One vector is turned by the same rotation once a tick. Each row is the vector after some number of ticks, and that number follows the row.
The counts run from 0 to 385.
[148 134 166  87 132 138  95 112 176 108  93 103 136 144 122 150 138 152
 102 126 106 160 195 134 159 148 143 117 106 143 150 109 118 125 156 126
 125  86  56 168 154 127  93 113 131 152 107 147 142 152 142 139]  378
[154 122 146  89 102 124  78  95 208 100 116 117 148 154 140 149 160 139
 118 111  92 164 142 138 149 146 119 116  80 131 140 118 118 121 145 114
 135 101  62 148 145  94  79 115 110 149 132 143  88 138 117 126]  46
[178 108 144  84 105 117  73  84 174  95 119 118 142 145 139 139 152 154
 123 112 105 163 149 127 154 149 145 129 101 143 154 107 132 115 148 107
 149  99  64 147 136 103  85 107 103 155 125 147  98 146 131 134]  43
[143 131 166  77 120 134 100 106 191 109  92 125 144 139 119 148 140 146
 113 115 124 164 175 162 143 182 171 110  77 112 121 118 119 132 156 125
 130 103  83 161 136 108  82 117 147 137 110 132 120 147 153 144]  122
[140 135 169  81 124 125 107 104 188 108  90 128 156 139 122 142 150 141
 112 112 142 158 153 159 155 191 181 102  78 120 131 119 125 131 164 121
 113  94 109 161 132 124  94 121 142 140 113 121 112 143 163 130]  344
[149 123 150  87 106 130  98  98 184 109  93 117 143 160 132 151 159 139
 107 124  82 152 168 145 156 157 115 121  95 130 151 124 112 125 146 125
 134  81  52 147 165 110  88 110 116 147 119 147 109 156 120 119]  240
[161 113 170  85 108 121  89  87 178 104 119 139 147 141 120 142 136 147
 121 106 125 165 182 146 142 165 176 109  98 126 122  98 137 130 145 119
 133 106  80 157 129 105  77 124 123 142 111 132 115 151 173 146]  125
[158 129 172  90 123 133  85 103 171 106  95 101 144 139 118 146 138 154
 103 129 108 163 191 126 162 147 151 116 107 146 149 106 130 121 158 118
 122  84  65 168 141 122  96 116 128 162 106 145 140 148 151 142]  152
[171 110 166  93  84 119  86  84 166 121 118 139 166 143 132 125 150 135
 127 128  97 150 180 123 150 150 150 104 108 151 135  99 141 121 133 120
 138  83  70 152 133 101  79 125  96 161 122 139 101 148 137 138]  72
[150 124 154  77  96 122 107  85 184 114 120 142 165 172 151 141 149 122
 137  98 112 164 173 157 147 148 143 110  84 117 131 104 113 140 136  99
 131 108  75 146 153 104  60 132 112 140 133 131  96 143 143 134]  328
[160 130 163  80 126 130  73 101 181  98 110 107 134 134 126 149 130 156
 121 107 120 172 177 136 150 152 165 112 104 139 129  99 130 117 162 118
 131 104  68 168 133 112  82 108 133 151 107 146 134 148 143 157]  350
[131 130 182  81 102 136 136  97 182 124  86 126 177 150 120 135 169 133
 120 133 112 154 155 143 144 174 164  95  87 134 161 133 130 124 150 116
 111  80 111 170 130 132  95 122 118 150 123 107  94 122 154 107]  85
[132 142 162  78 119 123 133 101 172 112  89 129 183 150 142 141 163 123
 132 112 137 153 149 149 165 175 168  76  99 132 161 117 115 143 153  96
 112  82 107 164 149 149  91 134 114 143 125 124  99 130 143 113]  170
[179 120 172  86 100 126  88  97 158 120 105 119 147 129 128 123 148 151
 119 131 104 156 186 124 150 158 164 105 108 145 139 100 136 114 150 123
 145  83  75 162 126 109  81 118 111 162 110 147 122 152 136 154]  294
[153 139 181  88 128 122  99 106 164 105  88 104 175 131 124 141 155 148
 114 132 128 158 162 124 173 174 175 100 108 157 161 111 133 121 160 111
 107  70 106 167 128 143 106 124 118 164 110 132 125 139 155 119]  371
[137 154 170  90 127 130 100 121 180 105  78  89 166 130 132 145 157 142
 110 124 117 166 152 123 169 160 154  90  93 153 152 120 119 120 176 110
 105  77 102 175 133 143 105 124 128 163 117 141 128 128 131 124]  370
[164 108 162  97  95 116  79  79 196 102 134 125 162 147 126 138 152 138
 126 114 104 171 143 118 150 143 142 117  89 144 146 107 142 108 135 106
 123  98  93 151 127  94  86 111  97 152 135 121  83 129 140 114]  274
[147 140 156  91 103 120  75  95 195 108 132 120 154 145 147 150 140 134
 129 101 105 174 162 114 153 126 129  94 113 156 134  84 127 125 151 107
 119 104  75 168 137 111  74 126 108 155 124 153 115 131 118 142]  358
[147 129 162  80 104 135 107 113 181 128  77 136 151 131 129 133 152 137
 116 127 102 147 183 151 136 181 158  94  88 129 119 112 122 127 160 141
 141  90  74 160 133 115  81 126 134 149 116 145 120 154 128 153]  292
[175 116 157  86 115 117  91  95 153 104  95 118 153 143 130 135 149 156
 113 137 108 144 176 126 169 165 158 113 117 149 167 104 132 127 147 118
 142  69  59 151 146 126  96 115 101 160 114 146 122 158 139 129]  11
[142 153 152  80 108 129 108  96 191 105  97  89 159 143 143 145 170 138
 121 107 116 177 134 133 151 139 146 103  79 135 159 128 117 114 162  87
 107 103 105 168 135 126  90 115 125 150 134 133  96 104 122 122]  111
[152 111 165  88 115 128  96  88 167 114 130 126 151 158 125 147 138 147
 119 123 110 162 186 125 158 131 140 106 127 141 164  86 131 130 139 110
 125  91  58 169 156 122  83 116 106 156 113 132 125 141 151 136]  383
[163 126 132  78 111 119  83  97 187 104 101 124 135 150 144 147 156 143
 121 110  97 157 150 144 149 161 132 119  87 131 137 116 117 126 152 117
 150  98  58 147 147 103  80 113 117 149 124 150 105 153 111 142]  42
[141 134 177  88 120 131 105 108 181 120  84 131 159 143 122 141 141 132
 105 129 115 146 187 150 159 183 162 106  86 132 125 109 116 139 158 133
 116  73  85 151 145 118  93 126 130 145 104 128 128 160 164 132]  150
[158 140 163  81 106 138  93 107 172 119  86 109 140 128 134 131 154 147
 116 129  95 154 183 133 142 158 150 110  98 148 128 110 125 117 160 128
 147  91  64 167 133 113  80 114 128 162 113 154 124 148 121 158]  293
[122 145 167  90  97 134 117 109 200 128  84 114 173 150 131 136 171 121
 120 127  92 160 151 134 142 151 132  92  82 138 154 127 116 111 151 109
 102  84 102 167 139 125  90 121 119 148 130 127  90 113 121 110]  82
[164 113 166  72  99 133 117  85 165 122 105 144 154 155 129 131 147 140
 123 120 111 148 193 155 144 165 164 110 100 117 142 108 130 135 136 119
 144 102  72 156 145 115  73 117 118 141 113 125 111 154 158 145]  97
[160 116 167  92 102 116  74  84 181 108 138 137 157 145 133 142 129 141
 131 104 118 170 176 126 157 144 152  99 108 144 129  84 139 128 140 114
 126 103  78 163 135 105  77 126 107 154 119 138 117 147 148 143]  355
[150 135 159  78 120 124 121  89 164 109 102 112 185 147 146 140 159 139
 135 114 135 160 148 128 175 161 169  84 111 148 179 110 127 134 151  84
 115  87 109 168 140 156  92 128 103 162 121 126 108 119 138 115]  169
[138 122 172  93  82 119 109  91 187 127 113 148 184 160 137 123 159 117
 125 120  89 153 164 136 143 154 130  94  92 142 142 114 127 119 134 112
 113  79  91 148 142 101  84 132  98 151 137 123  85 131 137 110]  77
[174 132 141  65 125 133  99 101 174 105  92 102 134 125 137 137 162 160
 127 123 118 157 144 136 150 172 174 105  92 129 162 124 135 118 160 114
 157 102  76 173 127 134  91 101 121 154 119 144 108 138 121 152]  261
